Each path below is one point turned by a fixed rotation once a step. After each direction that follows a path, write how fast that rotation turns it, in degrees a step (0 if it stays still).
Each turn is a multiple of 5 degrees from 10 to 175, or 0.
Path 1:
[-0.96 -2.07 -2.57  4.02 -3.83  0.87  2.22 -0.35 -1.63 -1.33  0.23  1.78]
[ 0.24 -2.79 -4.19  1.78  0.26 -1.65  3.76  1.21 -1.22  2.70 -0.37 -1.02]
[-3.67 -1.60 -2.29  4.18 -0.70 -0.93 -0.52 -2.17 -1.61  1.35  0.39 -2.59]
[-2.08 -2.88 -1.98  0.73 -3.99 -3.13  2.94 -2.13 -0.13 -0.62 -0.40  0.76]
[ 1.02 -2.79 -2.88  4.04 -3.03  1.34  2.21  1.23 -2.43  0.34 -0.11 -0.71]
[-1.90 -2.78 -5.24  1.61  1.11 -1.60  1.19 -0.84 -0.59  2.85 -0.26 -0.72]
[-3.98 -0.52 -1.03  4.22 -2.41 -1.69  1.96 -2.17 -1.35 -0.28  1.39 -1.15]
[ 0.09 -4.15 -1.59  0.98 -3.86 -2.39  3.21 -0.04 -1.04  0.37 -2.09 -0.66]
[ 0.09 -2.86 -4.75  3.48 -1.93  1.56 -0.19 -0.39 -1.98  1.40  1.18 -1.04]
[-3.49 -1.56 -3.99  2.45  0.59 -2.47  2.97 -1.41 -0.16  1.21 -0.08  1.31]
[-1.67 -1.47  0.06  3.78 -3.22 -1.79  3.06 -0.45 -2.03  0.22  0.57 -3.14]
[-0.33 -4.99 -3.35  0.92 -2.86 -1.18 -0.01 -1.08 -0.91  1.04 -2.28 -0.68]
[-1.35 -1.13 -4.79  3.49 -1.67  0.76  1.53 -1.08 -1.28  0.21  2.68  1.07]
Speeds:
[-0.99 -0.39  2.20 -0.53 -1.78 -1.46 -0.63 -1.31  0.15 -0.69 -0.63 -1.53] => 95
[-1.61  0.12 -1.42 -0.40  0.31  0.23 -2.23 -2.12  0.71 -0.15  0.96  1.02] => 115
Path 2:
[ 0.66  1.25  5.00  2.47 -3.77  1.81  1.29 -2.74  1.77  0.76 -0.98 -0.76]
[-3.95  3.89 -2.10 -0.13 -1.83 -0.23  2.85 -3.48  0.26  1.02  2.30  0.93]
[-0.01  0.62 -0.20  0.30 -3.29 -3.73 -2.00 -1.68  5.25  0.49 -2.18  1.25]
[-0.20  0.22  0.00 -4.55  0.15  1.01  2.04 -3.54  3.64 -1.67  0.96 -3.06]
[ 1.76  6.42  1.19  0.56  1.69 -1.31 -1.76 -0.46  2.67  1.21 -0.06 -1.92]
[ 2.18  0.25  3.83 -0.05 -3.30 -0.08  0.13 -5.11 -0.60  1.06  2.47 -1.08]
[-2.84  2.00 -1.71  3.08  1.86 -0.72  1.25 -3.76  2.89  2.14  2.89  0.99]
[-0.72 -0.13  1.02  2.77 -4.59  0.18 -0.47 -1.87  4.57 -1.21 -2.53 -1.63]
[-2.98  3.43  0.46 -3.56 -0.52  0.25  4.60 -2.51  1.77 -0.12 -0.66 -1.24]
[ 2.28  5.11 -0.34 -1.42 -2.50 -2.30 -3.06 -0.71  3.16  0.91  0.18  1.25]
[ 1.40 -1.64  1.33 -2.54 -0.17 -2.27  0.12 -5.71  1.34  0.02  2.35 -2.73]
[ 0.43  3.22  0.63  2.87  3.49  1.42 -0.37 -1.69  4.94  1.43  1.76 -0.92]
[-0.31  1.90  2.81  2.98 -4.66  0.98  0.30 -3.35 -0.04 -0.55 -0.38 -3.47]
Speeds:
[-0.36  2.04 -2.54  0.54  0.48  1.25 -0.96  0.84  0.39 -0.27  1.45  0.28] => 145
[-2.45 -0.28 -0.87  0.95 -1.94  0.23  1.36  0.35  0.37 -0.19 -1.32  1.21] => 60
[-0.06 -2.23 -1.54  0.16  0.11 -1.56 -1.02 -1.24  0.82  0.42  1.32  1.37] => 90
